In the data rows, the value 128 means zero.
Here are some points, one per row:
[ 71 157 136 163 136 120 179 189 186  99  83 155  66 117 194 123  68 155
 123  82 158  69 124 179 156 134  80  50 114 171 111 138 137 143 137  91
 188 135 121  87 130  91 161 134 172 168  91  70 118  98 186 152  61 130
 151 121 115]
[ 86 135 101 109 151 145 148 124 116 136 141 116 181  88 143 142  81  99
 136 106 125 215 183 236 117 159 121  75 104 149  94 165  53 186 145  66
  85 172 114 133 117 181 144 115 158 174 170 141 144 102 150  47 169 156
 114 230 181]
[111  60  92 142 137 105 120 129 168 123 154   7 162 180 117 133 128  86
 220 103 106  64 111  93 110 162 140 188 131 156  49  83 192 163 201 111
 133 104 125 159 110 141 150 134 145 224 147 136 135 151 152 149 164 116
 148 168 132]
[ 68 126  74 105 165 104 149  42 143  98 136 165 115  56 116 157 139 190
 136 133  60 105 143 144  78  57 138 169  77 137 214  70 111 112   8 128
 151 108  78 126 139 156  51 113 186 166 132 135 145 104 152 171 123  62
 148  96 131]
[167 109 118 199  65  84 121 129 117  78 114 168 139  86 125 208  62  98
 115 153 147 146 138 160 133 128 135  64 169  75  17  98 126  96 130 129
 107 112 145 113  64 155 123  52  70 174 150 191 102 145 107 193 126 197
  65 130  92]
[157 173 164 151 109 104 141 112 188 107  27 126 159 108 137 117  47  99
 139 115 105 139 177  88 164 173 113 126 113 168 238 132 154  54 197 158
 123 136 187 166 119 170  98 131 133 104 218 103 152 198 161 163 149 111
 143  94 114]
[140  89 143 102  87 139 223 112 123 197 152  75 150 108 114 184 141  74
  59  85 125 107 195 133 113 162 142 120 147  73 172 118 198 120 137  54
 169 112  50 148  97 109 113 133 231  96 117  57  71 114 206 141 101 159
  54 114  94]
[113 105  70  83 189 109 138 155 104 131 143 148 158 174 104 140  68  67
 187 175  96 126 127  75 126 115 173  19  29  86 188 100 178  83 172 149
 104 162  83  67 106 104 109 161 137  68  83 109 112 118 113  96 101 131
 133  61 156]
[176  31 146 168 176 118 152 138 116 166  61  90 102  91 155 192 157 128
 121 142 103 137  39 188 154 114  81  68 104 189  51 184 139 121 131 186
  73  85 184 157 217 108 178 148 176 136 137 184 115 141 140 136 180 100
 109 134 173]
[111 135 118 160  86  84 169 173  94 101 177 129  89 133  16 149 126  79
 178 108 111 118  81  71 141  98 116 138 112 220 170 129  70 153 129 117
 141  73  82  94 163 164  97 106 127  33 116 124 114  98  82 184  81 154
 115 170 145]
[164 136  82 124 132 129 115  98 145 213 166 187 140 104  95  65 120 147
 148 198 183 152  64 145 188 157 187 116  86 123  94 144 133  79 181 129
 196  50  83 162 173 138 125 104 113 207 227  60 154 101 119 112 140 137
 105  88 121]
[112 140 137 115 159  18 158  97 140  49 141 185 139 236 105 210  94 148
  57  42 185 144 142 121 124 112 156 160  67  74 211 146 145 210 161 164
 150 118 136  96 136 126 121 134 168 136  50  98 193 109 131 216 139 149
 125 114 187]
[176 167  45  92  99 223 113  60 154  69 148 106 191 127 187 136 139 145
 120 129 144 123 127  39 108 133  97  59 178 122 110 133  57 183 123 142
 198 179 106 128 182  70 147  86  89  16 151 111  84 140  56 120 142 112
 131 146 102]
[112 123 212 124 163 148  82 103  89  72 153 124 127 159 140 165 169  73
  78 231  80 195 187 200 129  53 146 101 179 204 167  66  91 166 163 128
 206 121 170 141 119 139 147 111 134 152 141  97  85 174  87 116 154 130
 140 108  77]
[181  95  52  93  90 187 140 207 117 128  62 145 114 160 126 124 172 165
 107 156 132 127 136 162  72 209 110 210  70 181 117 182 146 188 115 155
 103 134  83 110  88 108 124  89 151 157 174 194 107 105 129 112 153 168
 143  56 124]
[ 90  91 107 108  71 195  71 202 133  71 176 185 133 119 193  96 103 174
  48 134 155  96 160 105 165 105 171 168 106 158  98 122 126  84 161  58
  86  93 183 144 152  88 121 183 163  93 147 190 167 153 148 149 138 157
  86 150 193]
[140 143  60 130 152 121 146 133 117 148 106 153 112 134 140 132 172 114
 198 127 192 100 122 159 156  59 203 143 125 110 136  85 124 181  69 175
  86 115 147 241 172 127 115  52 115 109  88 117 133 204 150  77  24 181
 183 152 142]
[129 127 131 122 109 214 136 115 145  84 136 106 142 159 134  90 132 134
 167 124 143 167  53 174  46 113 139 170 121  84 170 165 169  93 177  83
  60  67 162 109 107 126 114 104  78 138 112  72  15 103 120 155 133  82
 148 164 147]
[200 131  87 116 158 158 157 116 175  61 118 108  64 153  75  65 182 167
 114 144 138 170 111 109 174  67 103  99 133 100  95  95  37 117  91 145
  97 117 111 130  42  79  67 231 104 143 159  89 201 179 183 131 120 168
 109 147 113]
[ 99 221  84 182 120 149 125 131  62 161 150 122  81 168  71 123 148 160
 121 138 146  53 158 104 119  56 199 106 129 131 113 193 156 117 105 116
  83 252 172  78 164 102 126 158  69 206 128 116  75 131 181  89 179  97
  43  72 162]
[210 119 170 151  95 154  72  68 105 125 215 157 126 152 145  96  81 191
 200 167  75 154 173  93 119 203  79 119 125 130 114 146  96 117  88 130
 123 163 132 134 170 158 129 162 170 148  62 113  51 160 104 122 120 215
 184 126 123]
[148 177 148 159 153 106  64 186 173 125 151  94   0  42 188 141 167 132
 158 121 137 186  73 123 123 176 165 167 123  47 120  85 187 143 185 132
 141 202 139 115 154 143  82 163 156 108 186 189 112 122 126  72  92  96
  64 143 167]
[195  73 141 108 155 139 122 179  52 122 102 126 110 138 176 139 170 159
 145 111 223 142 188  63 129  74 121  97 180 141  86 109 116  97 113 149
  50 114  69 179  84 181 121 115 165 161 182 127 100  99 115 166 125  54
 168 128 131]
[164 118 128 100 128 156 118 135  77 136 145  80 153 184 169 187  37 107
  35 125 100 101  72 157 136 108 128 163 192 157 149 124 159 119  36  71
 188 209  86 140 169 174 111 185  59 151 165 155 167 101 103 139 130 126
 180 190 137]
[144 106 197  83 126  92  99 170 124 113 139  70 215  96 122 105 186 134
 151  47 115 140  74 170 142 138 113 143  75 148 122 137  88  88  81  86
 122 193 146 104 118 150 131 102 140  79 149  93 122 114 107  95 115 164
  95  70  41]
[100 118 149 116  49  62 154 123 102 182  93 146 125 181 144  70 145 135
 153  78 112 181 139 129  42 149  98 115 178 135 120  63 150  90 126 112
 111 155 136 109 219  36  94  67 115 146 161 140 201 133 125 110 165 140
 120 137 181]
[137 209 112 134 151  90  86 125 179 142  62 117 125  85 112 140 183  93
  65 123 133  57 180 132  94 158  88 165  95 141 106 112  87 143 160  77
 104  36 127 116 200 128  78 126  69 194  32 126 163  92  94 105  90 127
 174 106 132]
[104 147 186  87 137 120 146  65 123 187 131  54  75  88 117 134  87  75
  61 117 159 157 116  82 123  81  73 120  83 164  46 112 152  79 111 172
 156 115 164 125  67 110  87 112 130 169 129 201  81 184  81 101 136 172
 196 168  75]
[134 147 120 158 179 231 143 145 124 214  98  96 125 177 141 123 120 195
  91 102 126 199 172 103 158 156  96 153 166 116 132  52 112  76 139 160
 182 148 145 103 102 214 142  56 150  74  79 112 142  91 119 159 134 148
  53 145 160]
[103  57 120 169 130  33  74 155  85 148  87 116 143 106 112 104 178 158
 153 151 111  35 110 170  72  58  13 146 102  64 125 175 150 146 191 109
 178  90 157 126 117 223 132 154 106  75 113 122 118 199 129  67 155 168
 147 147 127]
[103 161 137 135 144 143  57 178 147 155 120 163 125 172 137 134 153  39
 131 187 107 177 159 109 103 190 112 141  72  70  95 190  89 102  36 131
 122 120 175 138 181  87 172 134 116 102 132 111 140  92 215 185 161 111
 112 227  95]
[114 165 195  85 160 171 230 149 165 111 162 196  95 148 130 132 181 144
 133 162 115  68 102 125 215 105 109 134 125  53 146 122 155 120 170 117
  69 159  38 119 148 125 126  98  91 168 155 117 133 191  69 131 157  95
 126 169  82]
[ 66 107 151 175  89 123 132 126 147 185 170 121 130 133 183 103 131 147
  96  94 105 147 105  81 126 178 230 135 168 106 165 133  69 195 114 124
  59 107 143  89 127 145 160 156  80  68 149 125 111 137 154 174 200 164
 191  64  50]
[153 177 123  84 198   0 132 151 130 137 142 137 141 144 113 163 113 221
  88 152  93  95  88 116 119 120 203  87 158 199 186 149 128 123 138  83
 185 121 144 208  46 101 117 103 121 102  10 110 140  60 133 126 125  89
 146 142 121]
[ 71  76  57 186 163  84 106 129 142 102 167 160  94 128 134  77 133  58
  77 101 167 117 102 128 170 203  58 123 152 125 255 105 116 113  95 105
 115 155 158 179  76 105 166 128  94 165  65 185 147  99 118 134 113 104
  72  98 143]
[146 177 112  98  74 121 150 144  92 123  83 180 160  46 135  66 162  44
 208 127 129 143  69  77 177  45 166 207 165 140  61 159 166 140 117 135
 167 157 107 125 101 112 145 164 155 141  43 136 135 171  98 119 221  65
 139  81 182]
[112 177 139 102 197 116  78  81 139  98 168 164 192  99 145 101 172 163
 122  82 129 139 144 158 109 126 135  83 193 199 165 187 188 144 142 206
 157  79  92  90 130 168 147 165 101 132  63 202 126 143 174 190  69 173
 121 154  92]
[ 76 130 181 166  57 162 119 117 178 158 134  76 207 191 139 127  86 149
 107 245 141 141  93 100  74 196 131 171 208 109 185 178  44 133 115 191
  92 104 157  21 126 105 174 124 193 138 174 149 167 152 113  60  65  67
 119 145 111]
[ 87  74 166  78  91 119  68  83  90  83  43 132 125  95 110 106 172  92
 154 108  42  95 130  76 214 147 141  96 138  88  79 147 148 136 105 211
 178 104 105 122 139 158 113 134  94 151 144  71 125  65 168  47  66 122
 162 130 162]
[149  70 192 191 135 167 113 103 119 139  89  79 134  47  63 137 105 169
 147 188 210 116 182 143 112 117 180 157 113 160 149 124 175 157 104  86
 104 186  86 115 106  49 154 142  91  66 116 117 190 118  73 114 133 123
 126 174 139]
[120 135 132  98 119 149 151 106  24 106 153 108  65 100 115  98  51 140
 182  81  87 135 164 183 134 123  70 188 128  71  28 152  87 120 185 170
 120  96 124 210 126  87 217 153 132 106 141 137 160 134 120 144  98  74
 132  55  96]
[137 161 161 125  90 191 179  93 228 194 178 206 181 167  59 140 115 129
 147  84 125 100 157 172 112 161 117 118 147 101 105  65 172 149  92 138
 111 117 221 122  76 134 146 154 125  32 191 145 121  46  88 110 128  83
 156  64 128]
There is one direction along which these points spread out most. Take the direction at right angles to it along which they spread out most. Go by this last direction. How many in every 100 of the points above lie lower along it than each point below? Answers are rounded to whole numbers. More than half of the points above lie lower than the first one.
[140  89 143 102  87 139 223 112 123 197 152  75 150 108 114 184 141  74
  59  85 125 107 195 133 113 162 142 120 147  73 172 118 198 120 137  54
 169 112  50 148  97 109 113 133 231  96 117  57  71 114 206 141 101 159
  54 114  94] 14
[103 161 137 135 144 143  57 178 147 155 120 163 125 172 137 134 153  39
 131 187 107 177 159 109 103 190 112 141  72  70  95 190  89 102  36 131
 122 120 175 138 181  87 172 134 116 102 132 111 140  92 215 185 161 111
 112 227  95] 12
[181  95  52  93  90 187 140 207 117 128  62 145 114 160 126 124 172 165
 107 156 132 127 136 162  72 209 110 210  70 181 117 182 146 188 115 155
 103 134  83 110  88 108 124  89 151 157 174 194 107 105 129 112 153 168
 143  56 124] 45
[120 135 132  98 119 149 151 106  24 106 153 108  65 100 115  98  51 140
 182  81  87 135 164 183 134 123  70 188 128  71  28 152  87 120 185 170
 120  96 124 210 126  87 217 153 132 106 141 137 160 134 120 144  98  74
 132  55  96] 81
[129 127 131 122 109 214 136 115 145  84 136 106 142 159 134  90 132 134
 167 124 143 167  53 174  46 113 139 170 121  84 170 165 169  93 177  83
  60  67 162 109 107 126 114 104  78 138 112  72  15 103 120 155 133  82
 148 164 147] 24
[ 99 221  84 182 120 149 125 131  62 161 150 122  81 168  71 123 148 160
 121 138 146  53 158 104 119  56 199 106 129 131 113 193 156 117 105 116
  83 252 172  78 164 102 126 158  69 206 128 116  75 131 181  89 179  97
  43  72 162] 62
[ 66 107 151 175  89 123 132 126 147 185 170 121 130 133 183 103 131 147
  96  94 105 147 105  81 126 178 230 135 168 106 165 133  69 195 114 124
  59 107 143  89 127 145 160 156  80  68 149 125 111 137 154 174 200 164
 191  64  50] 5
[104 147 186  87 137 120 146  65 123 187 131  54  75  88 117 134  87  75
  61 117 159 157 116  82 123  81  73 120  83 164  46 112 152  79 111 172
 156 115 164 125  67 110  87 112 130 169 129 201  81 184  81 101 136 172
 196 168  75] 76
[200 131  87 116 158 158 157 116 175  61 118 108  64 153  75  65 182 167
 114 144 138 170 111 109 174  67 103  99 133 100  95  95  37 117  91 145
  97 117 111 130  42  79  67 231 104 143 159  89 201 179 183 131 120 168
 109 147 113] 74
[134 147 120 158 179 231 143 145 124 214  98  96 125 177 141 123 120 195
  91 102 126 199 172 103 158 156  96 153 166 116 132  52 112  76 139 160
 182 148 145 103 102 214 142  56 150  74  79 112 142  91 119 159 134 148
  53 145 160] 7
[112 123 212 124 163 148  82 103  89  72 153 124 127 159 140 165 169  73
  78 231  80 195 187 200 129  53 146 101 179 204 167  66  91 166 163 128
 206 121 170 141 119 139 147 111 134 152 141  97  85 174  87 116 154 130
 140 108  77] 26
[111  60  92 142 137 105 120 129 168 123 154   7 162 180 117 133 128  86
 220 103 106  64 111  93 110 162 140 188 131 156  49  83 192 163 201 111
 133 104 125 159 110 141 150 134 145 224 147 136 135 151 152 149 164 116
 148 168 132] 83
[ 71  76  57 186 163  84 106 129 142 102 167 160  94 128 134  77 133  58
  77 101 167 117 102 128 170 203  58 123 152 125 255 105 116 113  95 105
 115 155 158 179  76 105 166 128  94 165  65 185 147  99 118 134 113 104
  72  98 143] 40
[144 106 197  83 126  92  99 170 124 113 139  70 215  96 122 105 186 134
 151  47 115 140  74 170 142 138 113 143  75 148 122 137  88  88  81  86
 122 193 146 104 118 150 131 102 140  79 149  93 122 114 107  95 115 164
  95  70  41] 43
